Each row has a name. Each piece below is followed by the name of the row it came from, unless a question asks for something else. Each question is about the rows just above it. Places in a row count from 0.

j564: [-46  -2  53  24  39  -6]
j825: [ -4 111   1 -39 -20  89]
j401: [-13  55  24  -7 -11  44]
j443: [ 13  -5  -2  -4 -12   5]
j609: [-43  11  54  39  42  14]
j758: [ 10 -17 -10  -1  -1 -10]
Shift each entry of [24] by +1 times 1: | [25]
Where in the named rows is [-12]? | j443, 4

j545: [-77  33 -64 -48 -59  -8  30]
j450: [-57 -10   3   2   0   3   0]
j952: [ 26 -37  33  51  69  46 -37]
j871: [-70   4  -1 -13 -13  -4  11]
j848: [-68 -10   2   3   3  -3  -2]
j415: [  8  13 -16 -26  27  37 -15]
j179: [-85  11 -12 -26 -27 -12  24]
j349: [  8  20 -16 -26  27  37 -15]
Where in the named rows is [30]? | j545, 6
Shift each entry of [33] by -1 times 1: | [32]

j974: [  1 -14 -11   5]
j744: [  4 -18 -14  10]
j657: [  6 -37 -26  35]
j904: [  6 -15  22  35]
j886: [  1 -14 -11  77]
j224: [ 20 -37 -26  35]
j630: [-13   4  -5  -3]
Shift each entry of [6] by -1 times 1: | [5]
Row and place of [20] in the named rows: | j224, 0
Row and place of [5] in the named rows: | j974, 3
Shift each entry of [1] by -1 times 1: | [0]
[-3] is at row and place | j630, 3

j313: [  3 -25   4 -11  -1  -5  43 -10  45   4  29 -10   3  18 -77]
j879: [  -1  -39   37   39   -6    7   58  -18   65    2  -37  -11  -24   -5
 -103]
j787: [ 28 -21  18  54   2  10  38 -13  75  21  33 -41 -20   1 -64]
Move every entry of [65] by -1 step of 1. | [64]
Shift each entry of [-41 -20   1] by -1 times 1: | [-42 -21   0]
[-13  75] with +1 step of 1 on every entry: | [-12  76]
Row and place of [38] in the named rows: | j787, 6
Shift each entry of [-1 -5 43] by -1 times 1: | [-2 -6 42]
Where in the named rows is [-77]? | j313, 14
[1] is at row and place | j787, 13

j488: [ 6 24  6 -7]
j804: [-28   2  -6 -75]
j4: [  5  16  28 -84]
j637: [ 8 14 32 -2]
j606: [  5  36 -18 -15]
j784: [ 10  25  40 -10]
Where in the named rows is [24]? | j488, 1
[ 8 14] with +1 step of 1 on every entry: | [ 9 15]

j683: [-14 -29  59 -48  40   9  29   6 -33   6  14  14  51]
j541: [-14 -29  59 -48  40   9  29   6  14   6  14  14  51]
j129: [  7 -32  50 -28  22  14 -60  -2   9 -24  28 -11  69]
Row and place of [22] in the named rows: | j129, 4
Shift each entry of [14 14] by -1 times 1: | [13 13]
[14] with +1 step of 1 on every entry: | [15]
Shift each entry of [-60] by +1 times 1: | [-59]

j530: [-30  53 -16 -44]
j602: [-58 -66  32 -52]
j311: [-12 -56 -21 -56]
j139: [-103  -83   80  -57]
j919: [-51  51 -48 -53]
j170: [ 55  -8  51 -23]
j555: [ 74  -4  67 -31]
j557: [-50  62 -29 -45]
j535: [ 32  75  35 -38]
j294: [ 36 -22 -57 -34]
j645: [-51  51 -34 -31]
j243: [-42  59 -21 -46]
Where in the named rows is [74]? | j555, 0
Row and place of [-22] in the named rows: | j294, 1
Move every entry of [-50  62 -29] by +1 step of 1. | [-49  63 -28]

j567: [-16  88   5  17  32  25 -11 -22  13  22   4]
j67: [-16  88   5  17   8  25 -18  30   4  -4 -66]
j16: [-22  64  -1   6  11  32  -3 -25   1  33 -42]
j769: [  7  44  -6  45   5  20 -17 -26 -21  22  38]
j148: [-22  64  -1   6  11  32  -3 -25   1  33 -51]
Move every entry of [-11 -22] by +1 step of 1. | [-10 -21]
Row and place of [-17] in the named rows: | j769, 6
[20] is at row and place | j769, 5
Shift each entry of [-1  6 11 32] by -1 times 1: | [-2  5 10 31]
Move every entry of [-18] by +1 step of 1. | [-17]
Move every entry of [-1] by +1 step of 1. | [0]

